In the rows, zero is written as 128.
The rows of Z fall into a few groups, which share some directions, and each row is roughly a mix of its group's hidden directions, except some rows that fit no group.
Z, 114 rows:
[[172 114 129  87 161 139 103 133  89 133]
 [176 113 135 144 118 185 100 128 121 116]
 [150 133  91  97 154 125 111  95 140 174]
 [140 147 101 143 164  99  77 143 108 146]
 [158 119 154  67 108 140 102 125 135 152]
 [153 102 187  89 139 127 134 138 131 102]
 [142 140 120  84 133  67 107 132 155 128]
 [ 81 149  87 155 116  98 160 125 128 122]
 [104 152 116 137 133  62  96 146 125 118]
 [130 148  67 151 111 131 118 129 173 119]
 [101 123 140  67  98 112 148 108 104 123]
 [152 117 165  90 144 133 111 140  75 145]
 [137 147 114  97 162 106  78 159 109 141]
 [ 87 143 106 157 161 106 104 156 157 140]
 [174 123 128 169 138 166  89 140 142 126]
 [117 142 110 117 154  59 118 143 133 102]
 [166 100 162  98 120 142 126 100  85 122]
 [132 154 118 113 142  95  66 148 123 154]
 [ 97 121 131 145 136 141 152 171 143  73]
 [137 154 101 162 147  91  82 131 106 143]
 [148 130 121  71 111 150  80 118 134 147]
 [ 98 106 166 114  87  94 151 111 125 105]
 [134 150 103  86 174 128  90 148 123 146]
 [139 130 134  89  72 125  95  95 122 139]
 [129 141 141  93 132 102  65 142 130 158]
 [123  92 160 135 125 126 187 118 102 104]
 [ 98 101 135 151  94 118 172 110 154 100]
 [135 104 171  76 123 150 118 114  94 139]
 [ 98 135  80 168 128 140 140 130 174 127]
 [120 102 154 129 147 137 148 135  62 105]
 [ 95 138  97 188 129 132 149 128 148 104]
 [138 136  84  81 120 130  76 128 134 117]
 [154 118 166  73 136 118 108 132  97 148]
 [121 115 142 169  89 140 171  92 138 115]
 [ 85 120 123 170 123 122 169 112 149  96]
 [105 111 180  83 115 140 123  94 136 141]
 [ 92 107 145 151  98 121 166 133 146  85]
 [ 85 105 146  96 118 100 152 133 141  86]
 [166 140 147  91 147 126  94 129  88 154]
 [154 124  92  79 102 108 117 117 165 118]
 [ 75 163 118 139 124  93 112 157 152 126]
 [100 128 129 123  96 143 132  91 189 134]
 [142 126 163  63 105 127  98 129 124 142]
 [128 147  79 150 100 136 117  98 121 173]
 [ 64 128 125 112 105  91 129 132 153 110]
 [157 149 131  99 148 125  74 139 168 132]
 [ 75 147  85 121 146 120 148 125 106 159]
 [ 83 132 125 131 132  91 181 138 128  97]
 [ 87 129 116 133 140 108 194 134 117 110]
 [170 102 160 111 113 121 146  83 103 144]
 [ 99 148  96 163 139 117 119 149 179 148]
 [160 132 130 136 158 137  81 130 144 180]
 [138  92 146  96 131 169 136 125 174 151]
 [152 133 150 143 156 114  73 150 165 135]
 [113 142 104 191 131 112 155 119 106 102]
 [105 104 151 163 126 129 188 116 121 104]
 [104 124 131 122  85 115 161 124 121  69]
 [ 87 122  93 155 109 121 151 111 176 124]
 [108 149  97 191 146 102 134 130 113 114]
 [128 159 138 127 104  82  76 122 104 141]
 [135 138 110 105  95 145 105 106 185 149]
 [ 92 100 143 125 116 118 169 134 148  78]
 [149 130 106 151  77 166  96 113 121 106]
 [119 111 115 167 133 154 188 118 134 102]
 [ 88 104 166 105 147 129 147 136  99  90]
 [100  98 156 134 125 111 182 107 125  95]
 [152 113 168  94 106 167 123 111 126 165]
 [120 118 137 130 163 101 135 150  68  98]
 [127 115 148  97 124 145 172 127  89  84]
 [136 132  89 183 120 151 140 107 157 151]
 [135 122 129 146 115 140 181 109  89  86]
 [139 134 110 100 122 105 107  82 130 181]
 [ 84 140  99 156 163 137 124 164 124  99]
 [102 153  75 146 123 124 102 124 171 113]
 [ 85 148  82 161 118 108 162 125 125 124]
 [154 146 135  88 132 135  74 137 123 166]
 [166 135 153  85 125 135  94 134 123 172]
 [109 107 137 165 134 114 187 126 115  95]
 [170 128 107 155 156 118 109 113  75 128]
 [120 130 105 149  71 130 164 106 118  96]
 [164 120 171 112 155 121  83 141 153 143]
 [122 111 173 109 148 105 162 150 136  85]
 [138 163 141 116 121 115  75 138  93 163]
 [151 131 159  79 126 141  89 126 118 167]
 [123 144 100 187 126 134  96 149 149 100]
 [156 128 110 121 131 168 102 108 110 184]
 [157 113 159 120 186 149 110 151 133 148]
 [127 117 116 163 141 144 198 132 116 112]
 [103 117 141 157 100 141 185 108 134  98]
 [137 144  73 180 154 128 133 137 145 138]
 [159 132 153  78 157 125 103 141  89 133]
 [166 126 113 138 139 171 100 116 119 178]
 [128  92 173 117 107 117 168 115 117  92]
 [155 129 143 114 153 140  66 135 139 164]
 [184 151 122 147 134 113 127 160 137 169]
 [135 124 116 186  92 139 149  95 145 148]
 [132 101 174  89 132 117 149 137 105  88]
 [135 107 162  69 146 135 116 136  91 116]
 [157 102 165  95 131 172 116 136 110 102]
 [121 115 131 108 117 122 201 106 104 135]
 [134  97 177  88 133 109 153 120  96 120]
 [118 136 140  62 149 101  98 142 110 128]
 [136 132 139 135 160 158 129 184 113  87]
 [106 124 111 176 131 140 183 123 133  99]
 [164 102 139  90 174 146 149 136 116 103]
 [156 125 172 153 132 159 147 140 102 169]
 [112 144 109 162  81 100 121 124 149  87]
 [154 120 158  87 150 109 113 145  78 136]
 [164  97 109 160 148 166 144 108 152 150]
 [147 105 146  93  98 150 170 101  98 125]
 [145 123 112 174 143 126 152 108  77 101]
 [111 131 142  81 163 111  97 160  98 118]
 [125 147  87 183 116 146 123 118 155 157]
 [140 126 152  96 122 100 149 105  74 100]]

Each list below has two rows that fit no group; the rest each fit one group, if only roughly. Name those rows in the order they come.
  * q562: [106 156  80 165 155 105 125 158 138 124]
  * q966: [161 122 104 138 127 151 116 121 180 173]
  * q113: [135 140  90 193 142 154 111 141 138 130]
  * q225: [171 139 100 120 137 125  85 136 151 172]
  * q584: [158 114 145 120 110 137  89 105 161 174]
  * q867: [ 78 129 126 131 126 140 173 150 167 104]
  * q759: [165 126 149  72 135  97 104 143 109 138]
  * q564: [167 103 178 107 124 134 146 118  89 115]
  * q977: [115 132 116 138  88 106 133 123 188  96]
  * q852: [150 113 121 143  99 163 184 105 140 109]
  * q287: [ 89 139 115 186 151 133 134 136 101 104]
  * q222: [ 83 125 160 105 112 100 129 157 122  87]
  * q531: [125 151  93 161 124 145  76 140 160 142]
  * q816: [ 91 141 112 166 125 105 135 151 145  77]
  * q117: [117 124 163  63 139 112  98 131 124 146]
  q977; q531
  * q353: [151  92 145 152 106 140 178  92 131 117]
  * q585: [ 95 148  84 171 127 141 126 148 166 127]
  * q75: [ 84 125 131 135 129 108 138 157 155  72]
  * q322: [175 123 149  83 118 132  94 111 101 145]
  * q434: [134 166 117 163 139 154  88 148 139 168]
  * q272: [153 133  93 184 118 140 147 113 162 141]
  * q293: [143 162  94 170 122 145 112 139 166 156]
  * q58: [141 135  91 168 116 144 145 120 180 152]
  * q965: [114 122  84 166 106 144 162 120 154  97]
  * q806: [165 145 134 109 158 103  93 161 100 152]
  * q812: [112  93 148 151 121 140 183 128 121  90]
  q75; q812
  * q356: [101 137 102 183 144 115 155 150 141  98]
  * q809: [143 105 163  78 140 117 123 131  78 123]
  * q833: [175 138 128 129 165 144 102 124 111 176]
  * q659: [198 109 153 145 132 151 120 122 137 146]
  * q681: [137 103 179  87 120 126 107 109  91 123]
  * q970: [ 99 102 140 143 118 154 185 119 157 109]
  * q669: [172 116 140 106 122 141 121  99 120 187]
  * q62: [183 102 149 137 135 167 161 117 117 139]
  * q803: [168 102 133 129 133 156 161 104  88 100]
  * q262: [ 85 110 141 150 130 141 180 127 134  90]
  * q719: [150 119 147  87  98 147 108 105 140 176]
  * q74: [125 134  96 190 130 162 143 140 155 123]
  q833; q719
  * q954: [158 103 170  86 106 135 158 108 113 117]
  * q939: [ 82 118 110 150 125 127 174 131 136  84]
  * q314: [120 134 124 181 123 105 136 149 157  79]
  * q367: [128 132 139  87 160 131  70 140 127 156]
  * q879: [159 133  94 177 127 160 117 116 131 165]
  * q623: [114 159  78 138 136 127  93 123 149 169]
  * q416: [107 112 137 108 159 137 164 145  91  83]
  * q473: [166 141 114 116 138 112  70 131 122 166]
  * q149: [105 139 123 145  88  85 152 125 151  87]
  * q21: [ 91 106 144  87 107 125 163 112 120  90]
  * q995: [119 126 111 189 145 123 162 148 107 101]
  q939; q21
  * q485: [106  94 157 136 132 122 178 117  97  96]
  * q204: [ 99 104 147  86 107  87 148  97 134 117]
  * q554: [133 157 112 127 153 125  70 158  99 144]
  * q191: [ 91 124 129 152 161 114 149 136  87  86]
  * q586: [136 153 101 139 162  99 110 144  75 110]
  * q296: [169 136 120 128 165 103  74 136 107 128]
  * q145: [ 83 140 126 152  83 136 142 120 161  96]
  * q244: [ 74 145 100 158  97 111 122 130 160 132]
  * q805: [125 103 171  86 160 134 161 146 117 110]
  * q252: [102 146  82 178 118 140 128 129 162 142]
  * q644: [113  87 155 148 119 158 173 101 147 120]
  * q394: [139 139  85 183 136 163 134 129 152 143]
  q296; q145
  * q736: [131 116 172  65 122 105 120 132 111 142]
  * q850: [132 160 125 102 117 106  74 144 147 165]
  * q46: [139 134 123  85 148 127  82 155 154 163]
  * q57: [159 124 155 101 142 157  92 127 107 174]
  * q274: [ 98 103 145 143 131 146 185 122 122  89]
  * q640: [111 123 152  91 160 106  76 148 117 141]
  * q964: [122  99 150  65 131  98 144 105 124 114]
  * q925: [140 163 111 120 163 142  81 165 112 146]
  * q547: [174 139 119 103 122 133  85 128 143 175]
  * q613: [112 111 174  84 117  93 130 131 104 101]
  * q346: [134  98 175  73 141 141 108 126 114 137]
  * q303: [144 109 178  72 126 125 121 117 108 147]
  q736; q57
  * q217: [115 119  99 178 106 139 158 103 165 133]
  * q13: [ 75 113 154  85 115  95 126 113 137 122]
  * q39: [112 107 168 151 148 109 177 129  98 112]
  * q920: [ 86 150 120 143 151  76 123 152 155 118]
  * q720: [128  85 170 107 136 122 166 121 134  89]
  * q959: [153 115 149  62 134  99 113 130 106 132]
  * q439: [110 117 117 156 130 153 193 127 141  97]
  * q479: [120 158 104 155 114 152 105 123 180 158]
  * q567: [119 112 147 148 131 128 163 107  75  88]
  * q638: [148 150 124  74 105 125  96 147 155 156]
  * q15: [154 128 148  76 144  84 112 145 102 134]
  * q963: [137 108 138 108  85 154 167 108 100  95]
  * q122: [108 147  81 177 128 147 125 137 164 138]
  * q502: [ 99 125 107 183 109 142 154 135 159 104]
  q13; q720
  * q249: [117 135  95 176 136 134 176 126 117  95]
  * q324: [100 130 140 125  92 102 134 133 131  63]
  * q709: [131 153  75 145 159 150 107 142 154 154]
  * q242: [121 101 178  88 106 138 109 117 157 150]
  * q825: [147 143 125  95 104 143  81 105 109 167]
  * q722: [101 137 104 178 155 143 120 148  90 106]
  * q598: [145 105 161  61 120 130 115 113 110 135]
  * q118: [ 90 125 132 128 126 107 178 141 124  77]
  * q505: [139 141 139 101 163 100  90 154  85 135]
  * q24: [121 114 144 173 132 122 168 119  74 120]
  * q340: [137 153 121 162 114 163 110 126 165 175]
  q825; q24
  * q432: [107 128  86 173 140 125 117 135 173 102]
  * q468: [151 142 141  99 152 128  79 149  93 156]
  * q377: [139 152  73 137 116 106 114 134 179 125]
  * q998: [152 131 144  76 111 124 102 112 162 164]
  * q282: [168 102 165  89 142 167 119 128 113 135]
  * q745: [175 121 138  98  94 140 109 107 151 164]
  * q261: [104 156  75 130 139 124 103 127 162 161]
  * q361: [ 93 121 136 157 121 134 183 121 117  87]
  * q777: [189 106 152 137 144 166 126 122 132 152]
  * q776: [155 111 172  72 135 131 105 128 108 117]
  * q133: [116 107 166  81 133  83 141 112 127 106]
  * q509: [143 104 180  97 171 131 141 151 131 116]
  * q326: [107 161  91 146 112 115  92 117 143 172]
  * q575: [ 69 126 100 105 125  99 136 123 165 118]
  q432; q776
  * q279: [151 127 162  87 137 113  76 128 138 154]
  * q899: [105 122 106 192 142 137 164 122 149 118]
  * q683: [ 91 153 100 152 129 129  84 141 169 136]
  * q795: [151 144 154  86 138 114  85 136 137 170]
  * q929: [121 109 166  76 121 125 162 128 107  95]
  * q921: [150 108 163  65 114 155 134 126 116 126]
  * q840: [124 118 174  74 115 108 110 130 131  94]
  * q169: [153 128 164  64 149 132 129 142 105 127]
  * q987: [ 66 150 111 117 133  94 122 146 130  98]
  * q746: [101 116  99 163 129 144 164 138 171 100]
  * q219: [128 110 153 105 108 121 194 117 115 103]
  * q463: [ 95 144  82 176 114 123 154 130 129 105]
  * q373: [159 132 104 147  92 153 155 112 174 145]
  q683; q169
  * q73: [ 99 115 134 136 120 139 199 114 116 103]
  * q270: [147 109 181  95 132 121 140 137  90  98]
  * q190: [129 114 165  85 130  82 131 130  88 122]
  * q333: [144 119 175  93 139 125 126 154  88  97]
  * q419: [ 78 130 118 174 143 121 163 136 131  97]
  * q184: [131 113 171  72  98 134 105 121 144 144]
  * q182: [113 116 150  78  82 129 133 113 115  91]
  * q861: [134 143  91 192 128 157 135 133 150 141]
  * q774: [ 96 114 169  75 118 141 147 140 131 102]
  * q392: [130 147  73 159 147 152 119 128 161 154]
  * q864: [127 163  90 154 132 156  80 143 139 149]
  * q134: [165 138 120 116 119 118  73 122 142 174]
  * q836: [151 140 141  89 125 155  79 134 123 168]
  q73; q190
  * q430: [167 124 148  64 101 138 112 128 125 138]
  * q834: [128 156 130  85 151 115  79 153 104 143]
  * q580: [108 145  75 148 129  95 125 131 161  95]
  * q590: [125 102 166 125 132  89 184 120 123 110]
  * q915: [164 126  98 128 133 153 122 136 179 169]
  * q856: [120 115 151  97 126 109 124 139  96  65]
  * q568: [107 107 132 154 113 163 180 113 162 123]
  * q713: [ 86 140 102 165 155 126 163 154 137 104]
  * q769: [157 136 143  76 150 118  97 126  93 154]
  * q798: [111 122 106 154 145  86 162 140 116  80]
  * q413: [155 143 132 117 128 146  76 123 166 168]
  * q859: [149 109 112 143 121 169 159 116 180 148]
  * q79: [152 107 118 172 122 149 175  98 116 109]
  q856; q413
  * q604: [186 118 139 154 152 152 121 123 137 169]
  * q232: [124 156 102 180 150 155 102 154 112 141]
  * q647: [ 76 143 129 178 124  99 115 129 154 130]
  * q427: [124 146  72 176 112 142 146 115 124 148]
  * q115: [160 132 106 113 132 142  97 135 172 176]
  * q63: [138 151 104 172 103 134 107 104 132 177]
  * q944: [ 99 134 129  96 161  86 118 155  89 117]
  * q86: [115 126 116 190 117 134 172 107 129 107]
  * q814: [113 113 161  63 129 137 138 146 110 105]
  * q488: [132 116 152  95 126  97 148 134  65 122]
  * q690: [119 117 143  71  83 134 142 106 103 113]
  * q865: [147 142  89 162 124 140 115 107 130 185]
  * q92: [126 168  96 150 125 128  83 133 130 173]
  q944; q488
  * q529: [ 73 155  83 151 133 101 141 135 129 127]
  * q506: [129 103 139 172 116 148 179 129 136  92]
  * q858: [172  94 160 139 135 134 154 101  97 107]
  * q259: [132 129  91 184 134 163 147 130 159 129]
  * q975: [111 150 112 162  89 127 180 120 142 106]
  * q559: [ 80 160 107 168 121 100 144 143 137 105]
  * q771: [165 116 164  83 111 146 118 119 126 168]
  * q455: [175 152  97 124 139  85 112 161 136 140]
  * q682: [118  93 147  78 142 107 162 121 131  93]
  * q634: [144 113 177  72 123 109 123 138 105 139]
  * q765: [153 132 139  84 108 158  90 117 141 166]
  * q813: [140 139 145  73 113 118  80 136 134 158]
  * q305: [ 77 151  95 162 112 122 116 145 161 127]
  * q379: [143 111 169  68 108 122 127 106 139 149]
  q858; q634
